In the rows, zero is written as 128.
Each path below is one point turned by a fixed rotation once a step. After each direction that follows a path, write how fast that rotation turns it, in deg/step (0 if it stays still).
Each turn is a multiple of 5 degrees from 10 to 175, or 0.
Each row of a path follows its step; steps can be skipped.
path 1
step 1: [120 129 118 130 125 137 131 132 128 130 124 125 127 138 140 134 130 136
 121 132 129 127 134 128 119 126 134 139 133 128 128 121 115 132 135 132
 130 136 124 124 137 136 126 142 125 128 141 130 120 123 136 134 141 122
 138 127 127 126 123 125 134 117]
step 2: [121 137 129 118 133 127 120 135 109 129 119 135 108 127 116 130 130 123
 128 129 119 134 130 125 115 127 121 124 125 129 124 129 131 120 132 127
 130 131 129 123 128 130 132 141 118 121 127 128 128 123 138 128 125 135
 125 130 133 122 132 127 118 132]
step 3: [127 121 124 116 128 122 137 129 123 126 125 132 122 132 127 124 131 129
 120 124 127 133 124 128 138 137 128 133 119 130 135 115 117 125 126 135
 126 116 131 144 131 126 115 133 133 124 129 125 122 130 130 127 124 137
 135 145 119 128 122 137 135 132]
step 4: [139 130 118 123 130 125 127 145 134 134 124 125 120 121 134 135 113 130
 126 121 135 120 131 135 115 120 129 128 117 129 132 133 128 121 124 118
 131 133 135 131 137 126 129 128 132 125 127 136 142 141 127 132 125 129
 137 135 129 131 130 131 125 123]
step 7: [133 123 137 125 130 125 125 112 135 128 135 115 137 126 130 127 133 114
 127 128 126 115 130 123 129 123 127 127 117 133 118 113 142 121 128 120
 120 126 132 129 135 123 129 130 132 125 130 128 131 130 117 130 126 119
 135 130 139 119 128 135 132 127]
step 9: [119 120 138 135 122 120 125 135 122 134 131 132 137 127 119 129 127 139
 132 133 133 128 120 118 126 139 143 120 125 127 113 125 139 124 122 133
 131 125 127 128 126 139 134 121 132 131 134 135 130 118 125 134 139 123
 132 121 128 123 123 125 128 120]
step 11: [152 113 126 119 132 124 128 134 121 127 133 129 130 138 126 124 138 133
 125 137 122 139 127 130 129 119 137 120 134 132 127 131 135 124 130 135
 132 126 122 127 128 118 126 125 123 119 136 120 130 124 130 121 125 130
 128 126 125 125 130 125 114 123]
step 12: [111 126 123 125 117 134 136 137 124 135 136 129 120 133 126 124 128 127
 132 128 139 124 134 130 127 112 138 131 138 120 142 120 126 125 131 131
 132 119 122 128 124 126 124 123 136 123 129 122 126 128 135 138 124 123
 135 123 129 137 119 129 132 119]
step 14: [119 123 126 119 128 130 126 122 115 124 126 135 124 118 126 128 125 124
 121 131 118 136 123 143 129 123 115 120 133 134 138 116 125 125 120 137
 120 117 133 130 127 126 131 137 138 130 133 131 124 136 131 123 128 127
 129 120 122 131 136 134 121 134]
Directions:
[128 129 128 128 131 127 125 127 129 128 123 130 126 127 129 131 125 128
 126 127 126 129 128 127 127 130 127 128 128 128 126 127 127 128 130 127
 128 129 126 128 130 127 128 129 129 127 126 130 127 130 130 128 126 126
 130 133 128 129 126 130 130 128] : 25
[129 129 127 132 126 128 128 130 130 129 127 128 126 127 127 129 127 126
 127 128 127 128 129 127 134 129 128 130 127 125 129 128 128 130 128 130
 127 129 128 128 133 128 129 129 127 125 129 128 130 129 128 127 129 130
 127 127 128 130 126 125 124 127] : 160
path 2
step 0: [123 132 132 117 130 133 110 132 121 128 129 127 137 124 116 129 128 128
 129 124 123 130 123 122 140 129 118 130 130 137 128 128 118 133 131 122
 137 116 131 126 127 137 134 123 119 121 126 126 136 133 125 120 125 124
 134 136 123 141 127 125 128 118]
step 1: [129 132 127 128 130 125 136 113 126 136 127 120 138 125 129 139 117 120
 130 128 133 138 125 125 126 124 125 140 129 116 122 119 126 133 133 129
 117 128 123 130 117 138 133 128 128 126 125 125 127 135 137 134 139 120
 135 138 131 127 125 126 136 128]
step 5: [129 128 127 135 133 136 121 114 131 127 125 136 141 134 133 142 126 120
 134 126 141 123 135 125 131 128 134 134 129 120 129 124 127 127 128 117
 132 139 133 131 133 126 124 110 134 124 126 122 133 121 134 121 122 130
 129 136 131 130 127 130 126 127]
step 8: [128 144 126 127 126 141 137 120 140 132 129 134 137 132 123 129 130 134
 114 136 133 130 128 124 134 127 132 132 135 126 125 122 129 124 134 136
 134 140 131 129 132 139 124 125 128 136 124 128 135 133 131 122 122 117
 135 135 137 132 131 123 119 131]
step 9: [131 131 126 118 127 130 118 123 131 136 124 138 132 134 135 132 134 121
 135 120 113 125 133 125 129 139 121 119 131 126 124 121 120 120 128 130
 127 117 132 133 114 133 124 117 132 131 131 123 127 132 127 124 121 122
 135 134 118 132 119 128 125 124]
step 10: [126 127 125 122 134 121 144 124 122 131 135 126 140 132 121 127 127 124
 133 125 131 129 136 123 130 144 130 140 133 130 122 134 132 128 131 123
 121 125 133 122 124 132 125 122 120 118 121 125 119 132 127 133 145 132
 126 123 125 131 122 116 126 128]
step 11: [116 130 125 132 125 126 120 130 136 113 129 129 136 130 113 128 132 132
 127 138 129 134 130 118 132 136 127 134 126 128 133 132 124 135 124 132
 125 123 124 131 134 134 127 121 118 144 134 132 119 137 136 127 124 119
 128 132 139 133 132 126 133 126]
step 12: [123 138 128 118 127 138 126 112 124 121 130 133 123 122 129 134 129 124
 129 124 127 129 122 123 128 133 124 129 133 121 118 119 129 128 138 139
 141 126 130 132 126 121 135 122 126 123 132 137 123 118 127 120 132 118
 136 138 123 134 123 135 138 130]
step 13: [136 123 123 123 140 126 125 132 130 137 132 120 129 133 127 138 133 130
 117 131 118 132 139 135 132 134 143 133 122 131 120 124 123 132 135 121
 134 125 120 128 117 129 135 116 124 124 127 128 131 132 135 135 141 126
 131 133 128 128 117 129 124 126]
Directions:
[126 125 129 128 128 126 126 129 130 127 129 125 127 130 127 128 128 128
 128 126 127 132 127 128 128 131 128 125 125 127 126 127 130 125 125 129
 127 129 127 126 126 130 129 128 130 128 130 130 130 129 129 128 126 127
 126 128 130 130 129 129 126 127] : 155
[130 128 129 128 128 130 126 128 130 128 129 129 127 124 131 130 128 128
 127 128 128 128 126 130 125 129 127 127 128 128 129 128 126 127 127 129
 125 127 131 128 129 127 130 131 128 127 129 127 124 131 127 128 126 125
 128 131 127 131 129 125 131 126] : 130
[128 126 127 130 129 127 128 130 128 131 129 128 128 128 129 128 127 127
 127 129 125 128 128 128 130 127 130 132 126 131 127 131 129 128 128 129
 126 127 129 132 124 127 128 129 127 133 127 130 128 126 129 127 125 127
 130 129 129 129 129 127 128 130] : 155
[129 128 129 127 128 129 127 129 126 130 125 126 130 127 128 127 130 128
 128 127 128 128 132 128 127 128 128 129 126 127 130 126 128 124 128 132
 128 127 131 127 129 127 129 128 126 128 126 125 126 128 132 128 125 131
 129 125 127 130 129 128 125 128] : 70
[126 130 126 130 129 128 123 130 126 128 128 132 127 128 128 129 130 129
 132 130 127 128 127 127 127 128 126 129 125 128 129 129 129 127 129 127
 130 125 128 127 125 128 125 129 128 126 128 127 127 129 126 126 125 130
 126 129 128 128 128 131 129 127] : 155
path 3
step 0: [137 126 117 115 131 124 133 121 132 137 136 125 128 121 131 119 123 122
 126 130 132 115 125 125 126 121 120 120 122 125 128 120 119 127 139 128
 138 123 132 121 118 128 125 121 118 127 131 120 115 129 146 125 133 128
 128 126 125 138 134 117 124 121]
step 2: [123 130 115 128 127 130 129 128 137 122 129 131 124 133 144 121 136 122
 127 123 126 108 128 118 119 134 125 120 128 127 134 132 117 136 139 142
 122 138 120 128 135 129 128 134 134 142 139 133 133 130 130 120 125 120
 131 130 126 128 129 133 131 125]
step 3: [138 129 121 117 137 126 137 121 125 129 130 125 125 126 120 124 126 120
 131 126 130 129 132 148 135 131 120 132 128 133 123 123 118 129 132 128
 125 136 117 124 122 128 134 134 125 131 121 123 120 136 140 126 112 123
 111 131 124 134 139 125 127 119]
step 4: [123 133 125 119 138 124 129 126 119 141 126 124 140 128 122 134 114 116
 135 122 133 120 127 131 123 122 127 130 138 132 118 133 138 133 132 128
 118 135 127 126 128 135 121 124 134 145 134 136 134 128 119 118 133 128
 136 127 130 133 124 126 123 136]
step 5: [128 116 129 124 124 134 139 132 124 126 128 136 125 132 133 111 131 128
 132 132 127 118 125 131 115 138 130 124 129 130 126 128 119 121 147 126
 122 141 133 122 123 120 134 132 121 128 138 125 123 128 126 114 130 121
 119 124 134 131 116 129 137 134]
step 6: [130 128 129 126 129 127 123 115 112 137 134 131 113 123 124 133 124 129
 135 125 134 125 135 132 123 125 116 130 125 132 126 121 119 131 126 132
 116 129 128 130 113 129 117 119 123 129 130 133 122 131 132 120 128 133
 118 136 117 126 136 141 132 114]
step 10: [125 133 125 127 133 117 140 119 127 133 118 125 131 129 135 127 133 122
 140 135 128 129 117 126 122 138 126 126 133 119 132 132 126 134 133 139
 133 136 121 121 140 140 116 122 125 131 139 136 128 125 131 125 127 118
 120 141 131 125 113 125 131 132]
step 12: [131 126 127 127 131 127 124 118 119 140 129 130 131 124 124 127 131 122
 122 133 131 121 127 135 120 116 121 128 124 138 127 133 136 137 134 136
 129 130 128 132 132 122 127 122 138 141 131 135 107 129 134 120 144 133
 119 131 130 121 135 116 121 132]
step 14: [130 128 115 132 124 137 124 128 117 130 135 121 121 129 135 126 124 117
 130 123 137 124 118 123 137 130 124 122 117 133 130 118 129 136 150 127
 116 129 123 128 124 126 126 127 132 126 125 132 121 138 137 129 126 129
 125 134 119 142 132 138 131 126]
Directions:
[129 128 129 127 127 129 127 128 128 126 125 129 126 124 129 125 127 128
 125 129 131 126 127 131 131 130 129 126 128 128 129 125 128 127 130 128
 127 128 126 128 127 127 129 127 129 126 132 128 128 131 129 128 128 129
 129 125 127 126 129 129 127 125] : 125
[129 127 128 129 127 128 128 125 129 126 129 130 125 128 131 129 127 125
 127 129 130 129 127 128 126 128 128 127 129 123 127 131 128 128 128 128
 128 129 127 129 129 127 129 127 125 130 127 125 132 131 127 128 129 128
 127 127 128 128 126 126 129 130] : 130
[125 126 128 128 128 127 129 127 130 130 126 129 130 129 129 127 126 129
 129 127 127 128 126 129 130 129 129 130 127 127 130 127 128 126 128 130
 128 129 129 129 130 128 127 130 131 129 130 127 132 129 125 125 130 131
 129 132 130 125 126 125 127 127] : 130
[126 128 129 128 128 127 128 128 127 128 129 130 127 128 127 130 129 126
 128 126 130 125 132 125 128 129 125 130 128 126 128 126 127 129 124 127
 125 131 130 127 127 130 129 127 128 127 129 128 132 127 128 129 128 129
 132 127 129 128 129 129 124 128] : 155
path 4
step 0: [124 135 132 134 143 128 123 129 129 124 124 119 125 124 126 126 130 125
 125 123 128 123 128 132 120 125 127 131 126 112 124 126 128 130 127 129
 135 137 128 125 137 127 115 118 132 126 108 140 121 125 124 121 130 124
 123 116 133 122 128 126 127 133]
step 2: [127 118 131 111 138 119 125 126 128 124 122 128 114 126 125 121 127 127
 125 123 116 131 126 131 125 124 136 132 132 131 127 126 116 123 131 121
 141 136 138 128 126 134 128 118 126 132 119 131 122 127 127 129 133 123
 136 122 120 138 129 125 130 132]
step 3: [126 128 120 124 133 129 127 127 118 132 123 126 117 142 118 130 135 119
 133 127 134 123 127 140 131 136 140 130 127 119 138 125 120 128 125 130
 124 127 131 137 121 121 123 120 132 132 132 134 141 139 124 123 126 129
 122 123 129 126 139 131 126 128]
step 4: [128 129 129 119 134 141 125 119 121 126 122 115 116 128 122 126 126 123
 126 130 136 128 132 130 126 130 124 130 132 119 123 140 135 109 129 124
 127 128 132 121 132 138 118 121 123 125 126 134 123 127 131 132 138 131
 128 118 128 125 121 124 130 132]
step 6: [130 126 131 119 121 121 130 123 123 127 120 139 118 125 133 123 136 117
 136 132 123 126 127 133 120 128 132 128 132 125 128 136 123 118 137 132
 133 133 134 128 134 131 124 120 132 139 130 134 129 116 121 123 137 134
 128 133 129 123 126 112 136 124]
step 9: [127 127 124 139 138 126 138 125 130 136 133 133 125 126 122 138 124 118
 134 130 128 125 132 130 117 119 128 132 120 129 116 140 129 133 132 129
 131 130 137 129 132 125 118 131 128 139 138 138 141 124 127 129 123 113
 131 128 130 133 126 132 127 129]
step 10: [126 131 128 130 123 120 126 129 130 133 117 130 113 128 127 127 127 118
 125 128 122 121 131 122 124 139 131 121 122 130 117 131 132 135 137 125
 131 124 132 132 130 120 120 121 126 122 132 125 117 120 118 136 137 128
 126 137 117 118 127 120 133 121]
step 12: [128 128 124 133 128 125 130 114 134 127 114 132 126 140 127 122 131 119
 129 133 125 123 138 134 121 114 130 124 131 135 133 132 138 124 130 125
 135 131 130 128 127 127 125 121 126 119 127 129 125 128 131 129 129 122
 114 128 121 119 133 143 127 117]
step 14: [129 126 123 128 122 127 125 121 141 130 133 120 125 135 133 126 121 127
 118 121 122 122 128 129 131 132 131 124 131 125 126 131 122 125 136 123
 131 128 124 144 132 120 115 121 138 122 132 131 129 132 122 126 131 124
 121 118 118 128 135 122 136 111]
Directions:
[127 128 131 127 126 129 128 126 127 128 127 130 125 128 128 127 132 128
 126 130 130 132 126 130 129 129 125 127 129 130 130 129 131 129 126 128
 130 125 129 128 129 128 126 128 129 128 129 127 127 128 128 128 127 129
 128 131 128 128 126 124 127 130] : 160
[128 130 129 126 131 129 127 128 128 127 130 131 132 128 126 127 129 127
 128 130 126 126 128 129 128 130 126 127 129 132 130 127 127 127 128 127
 128 130 126 128 128 127 128 126 130 130 128 130 124 125 126 127 130 128
 126 131 129 128 127 130 128 129] : 70
[125 128 127 130 129 128 126 130 128 129 128 129 124 127 128 128 129 127
 131 128 124 128 128 128 131 129 130 130 131 126 128 128 126 128 130 128
 128 128 126 129 130 125 127 129 131 124 130 126 128 128 125 127 130 128
 128 129 130 128 129 126 129 131] : 100
path 5
step 0: [133 132 124 121 140 129 134 132 124 136 131 126 114 124 128 126 132 132
 132 137 119 129 132 127 135 142 142 121 131 129 125 118 132 128 135 120
 124 131 136 121 117 123 114 131 128 118 131 129 135 120 131 129 122 130
 134 120 127 126 120 137 134 138]
step 1: [141 143 122 123 131 126 139 123 122 123 113 136 126 124 124 130 127 129
 134 129 122 133 135 130 134 138 131 125 126 124 133 126 122 127 140 122
 113 121 125 133 124 126 130 118 129 127 132 130 126 125 115 132 118 129
 130 115 127 119 130 137 122 127]
step 3: [127 128 128 129 122 111 125 133 117 116 120 131 131 120 128 124 128 147
 127 127 129 123 130 128 132 137 124 119 132 134 129 128 134 132 141 133
 124 130 129 121 127 128 139 125 119 124 133 123 139 128 135 130 129 131
 126 125 118 137 133 139 129 141]
step 5: [142 123 121 123 129 128 131 128 124 128 117 121 127 131 136 126 124 138
 134 132 118 132 129 121 118 131 123 124 129 123 118 132 131 123 139 121
 120 128 142 123 128 139 123 125 130 128 128 128 141 134 138 116 119 122
 128 140 133 132 121 122 126 133]
step 7: [129 129 129 119 131 131 134 122 115 130 126 124 123 123 121 115 123 139
 130 141 126 129 133 122 124 129 133 125 115 123 133 129 130 130 131 133
 125 133 122 114 126 123 111 138 118 115 129 131 136 130 120 128 120 123
 135 122 127 123 133 123 127 125]
step 8: [138 137 122 123 128 126 135 126 124 127 127 118 119 118 129 117 115 140
 127 138 131 140 135 126 130 135 130 131 120 130 132 122 121 130 139 130
 119 124 133 122 128 121 139 132 122 135 122 136 121 128 128 131 127 125
 135 124 136 135 131 138 134 132]
step 10: [136 120 121 118 128 127 122 127 120 124 126 122 131 128 126 119 133 140
 137 132 121 111 122 130 134 135 134 134 129 129 128 120 125 134 137 135
 123 130 133 127 125 130 127 132 116 126 128 124 122 125 142 119 126 132
 123 132 119 137 123 142 118 122]
step 11: [145 121 122 126 123 129 118 130 113 131 119 133 120 126 127 128 129 135
 129 130 123 126 133 136 128 132 133 131 129 135 117 122 124 113 135 134
 115 125 120 129 117 122 129 121 126 121 136 124 128 121 131 123 143 124
 125 125 128 130 122 126 129 133]
step 14: [129 132 118 121 125 119 148 121 121 126 124 137 133 115 111 130 135 146
 128 126 123 137 133 129 130 134 128 132 125 116 123 128 123 130 129 132
 125 125 118 126 120 125 128 128 129 127 128 126 137 126 122 126 124 134
 134 124 125 122 131 128 119 127]
Directions:
[127 128 127 130 125 127 130 127 129 128 128 130 129 127 127 131 129 130
 130 127 127 128 126 127 127 128 125 127 130 124 129 128 128 126 127 129
 127 128 129 129 127 128 128 125 127 129 130 125 132 130 129 129 126 127
 126 126 126 131 128 125 131 129] : 35
[130 126 127 130 129 127 127 130 126 130 127 123 129 131 129 129 128 129
 126 129 129 126 127 127 130 131 127 127 127 127 129 126 128 129 129 126
 128 128 130 127 127 129 127 130 127 131 128 126 129 127 127 130 128 130
 130 131 130 130 126 129 133 127] : 140
[124 130 128 126 125 128 129 129 124 128 128 127 127 128 127 128 129 128
 129 130 130 126 126 130 128 128 129 128 129 126 125 126 129 129 128 130
 130 131 130 128 130 130 125 128 128 127 128 127 126 126 125 130 127 127
 125 127 125 126 126 130 128 129] : 110
path 6
step 0: [134 119 138 128 129 130 120 131 116 127 128 131 120 118 133 125 126 122
 122 118 131 130 133 129 112 135 129 128 128 124 129 121 116 127 133 126
 131 123 125 130 131 129 127 127 130 141 133 127 137 121 141 122 120 112
 126 126 123 126 126 129 125 140]
step 1: [136 118 121 127 127 132 127 120 118 123 120 132 128 133 130 134 134 132
 138 116 137 131 137 128 134 128 137 128 127 120 118 119 141 125 130 122
 130 120 139 128 126 132 126 128 129 118 132 128 120 126 123 131 119 129
 134 139 119 128 132 137 124 127]
step 3: [140 131 130 132 130 120 125 132 127 130 125 120 128 129 111 124 132 125
 114 126 132 138 119 120 128 125 117 127 135 122 132 127 130 134 129 125
 120 119 126 124 132 133 130 130 128 122 122 120 118 124 129 130 133 141
 125 124 132 142 117 130 134 130]
step 4: [115 128 137 119 128 134 127 127 129 146 123 127 125 132 120 139 127 124
 125 129 117 127 131 125 137 120 123 128 119 119 141 139 142 134 131 133
 124 136 129 126 129 128 125 127 122 128 120 123 130 133 118 122 127 124
 124 135 133 124 128 128 127 127]
step 6: [132 124 120 125 118 124 129 111 126 126 135 115 121 124 137 127 127 135
 121 121 127 120 131 122 117 127 132 129 130 122 128 131 134 118 124 125
 137 122 137 127 137 126 127 129 127 127 126 124 132 121 121 133 118 116
 128 127 114 127 126 132 120 131]
step 8: [127 117 127 129 124 117 126 126 126 126 129 134 125 133 129 119 135 125
 128 124 140 142 127 125 134 125 127 127 135 119 120 115 126 112 141 123
 127 124 131 129 119 128 138 127 127 121 127 124 113 131 128 131 133 136
 125 131 137 127 125 129 125 130]
step 9: [134 129 134 121 131 131 130 127 126 136 128 134 126 121 113 135 135 137
 127 132 127 129 132 113 131 132 130 132 122 116 127 129 124 135 124 133
 111 131 126 130 127 130 135 134 134 122 128 119 125 131 117 128 141 123
 121 124 127 132 132 116 126 125]
step 14: [134 130 126 131 134 133 127 128 127 121 135 137 141 127 115 131 132 140
 135 127 138 135 139 115 132 119 131 125 131 127 119 129 132 126 130 120
 130 126 128 131 121 125 129 129 131 133 137 123 117 125 125 120 136 116
 125 130 132 117 126 130 118 132]
step 16: [139 121 138 132 125 130 145 130 119 130 129 122 125 125 117 140 120 125
 121 131 117 132 121 133 119 119 124 128 125 126 126 132 129 127 125 135
 110 125 129 136 126 123 137 129 129 120 126 132 130 126 126 129 137 123
 122 127 134 136 131 127 133 126]
Directions:
[124 130 131 128 126 127 129 130 127 127 129 130 125 129 128 127 130 128
 129 129 129 128 125 130 129 132 128 130 127 130 130 128 126 130 126 129
 131 128 128 129 129 132 128 128 127 132 129 129 126 128 128 128 127 127
 127 129 130 128 130 129 127 128] : 140
[126 126 130 130 130 129 129 129 128 130 124 126 128 129 127 126 129 126
 129 127 130 130 133 129 130 128 127 131 126 128 128 128 128 126 130 130
 129 132 127 128 124 128 129 128 128 126 127 128 128 124 129 128 125 126
 129 128 128 128 127 129 128 130] : 100
[128 129 127 127 127 127 127 128 125 131 128 126 126 126 128 131 129 129
 129 127 127 128 130 129 127 131 127 129 130 125 129 128 126 131 126 126
 129 128 125 131 130 127 127 126 130 125 128 127 128 127 127 127 127 128
 127 129 126 131 128 132 131 126] : 120
[128 126 129 131 123 128 129 130 130 128 129 129 132 127 128 128 129 127
 126 127 127 128 126 129 127 130 126 128 130 128 129 130 127 127 128 128
 126 127 125 130 127 130 128 127 122 125 126 127 129 128 128 127 127 128
 129 128 127 126 125 129 129 126] : 85
